In the data rows, zero lies at 4.5, halfway between 4 and 5.
Every row has a hidden score from 0 to 15. What is each row's score? 7 is about the middle.
tensor([6, 6, 5, 4, 7, 7, 3, 4]) 3
tensor([5, 6, 5, 4, 6, 5, 4, 3]) 4
tensor([4, 3, 3, 6, 4, 5, 7, 5]) 8
tensor([4, 4, 4, 5, 3, 2, 5, 5]) 11
tensor([7, 7, 7, 5, 4, 5, 2, 2]) 14
tensor([4, 8, 6, 5, 3, 4, 3, 1]) 11
tensor([6, 4, 5, 5, 1, 0, 4, 3]) 15
tensor([7, 5, 6, 6, 5, 6, 3, 5]) 11
tensor([6, 9, 8, 4, 4, 5, 3, 2]) 12
tensor([4, 5, 2, 5, 7, 5, 4, 5]) 0
tensor([5, 3, 8, 5, 6, 4, 3, 5]) 4
tensor([6, 6, 7, 4, 6, 6, 3, 3]) 6
tensor([9, 6, 6, 5, 5, 5, 2, 5]) 15
tensor([6, 5, 5, 5, 6, 5, 5, 5]) 6
tensor([5, 4, 4, 3, 7, 6, 4, 6]) 1
tensor([2, 3, 3, 5, 3, 2, 7, 3]) 8
tensor([4, 5, 5, 4, 6, 4, 2, 3]) 2
tensor([3, 4, 3, 4, 5, 6, 5, 5]) 3
tensor([5, 5, 4, 5, 4, 7, 4, 4]) 10
tensor([4, 3, 3, 2, 7, 3, 8, 6]) 0
tensor([7, 5, 4, 4, 7, 5, 2, 5]) 4
tensor([4, 4, 2, 7, 3, 5, 6, 3]) 11
tensor([4, 4, 4, 5, 6, 6, 4, 5]) 2
tensor([4, 5, 5, 6, 5, 4, 3, 4]) 5
tensor([5, 4, 3, 5, 7, 5, 3, 7]) 1
tensor([3, 3, 4, 5, 3, 3, 7, 4]) 10
tensor([4, 4, 4, 5, 5, 6, 3, 5]) 5
tensor([4, 4, 4, 4, 5, 6, 5, 5]) 5
tensor([5, 9, 7, 5, 3, 5, 3, 2]) 13
tensor([2, 2, 6, 4, 2, 2, 7, 6]) 11
tensor([2, 4, 3, 6, 3, 6, 7, 5]) 8
tensor([7, 4, 5, 6, 5, 6, 3, 6]) 11
tensor([3, 5, 5, 6, 4, 7, 6, 3]) 6
tensor([3, 3, 4, 5, 5, 6, 6, 5]) 3
tensor([6, 6, 4, 6, 5, 5, 3, 6]) 9
tensor([3, 4, 4, 4, 5, 5, 6, 6]) 3
tensor([2, 4, 3, 6, 1, 3, 5, 4]) 14
tensor([3, 3, 3, 4, 5, 3, 7, 6]) 3
tensor([5, 6, 4, 4, 5, 6, 3, 6]) 7
tensor([3, 4, 4, 5, 3, 3, 4, 2]) 10
tensor([4, 3, 2, 6, 5, 2, 6, 5]) 5
tensor([3, 3, 2, 5, 2, 5, 7, 5]) 13
tensor([7, 8, 8, 6, 5, 5, 2, 4]) 11
tensor([5, 4, 3, 4, 5, 7, 2, 6]) 7
tensor([7, 7, 7, 5, 4, 6, 3, 4]) 14
tensor([2, 2, 4, 3, 5, 3, 5, 3]) 1
tensor([5, 3, 2, 3, 5, 4, 4, 5]) 7
tensor([7, 7, 8, 4, 6, 4, 2, 4]) 8
tensor([4, 5, 4, 3, 6, 6, 4, 8]) 2
tensor([4, 3, 2, 3, 5, 4, 4, 5]) 5
tensor([4, 3, 3, 4, 5, 0, 8, 4]) 5
tensor([6, 5, 6, 5, 4, 6, 3, 5]) 12
tensor([7, 6, 6, 5, 6, 5, 3, 4]) 8
tensor([7, 7, 7, 5, 4, 6, 4, 2]) 14
tensor([4, 2, 4, 4, 3, 2, 7, 4]) 11
tensor([7, 6, 8, 6, 5, 5, 2, 4]) 11
tensor([6, 5, 4, 5, 7, 7, 5, 4]) 3
tensor([6, 6, 6, 5, 6, 5, 3, 6]) 6
tensor([5, 4, 3, 4, 5, 6, 4, 4]) 7
tensor([5, 5, 4, 5, 6, 6, 4, 6]) 4
tensor([4, 5, 2, 4, 6, 4, 5, 5]) 2
tensor([1, 3, 3, 4, 4, 5, 7, 5]) 2
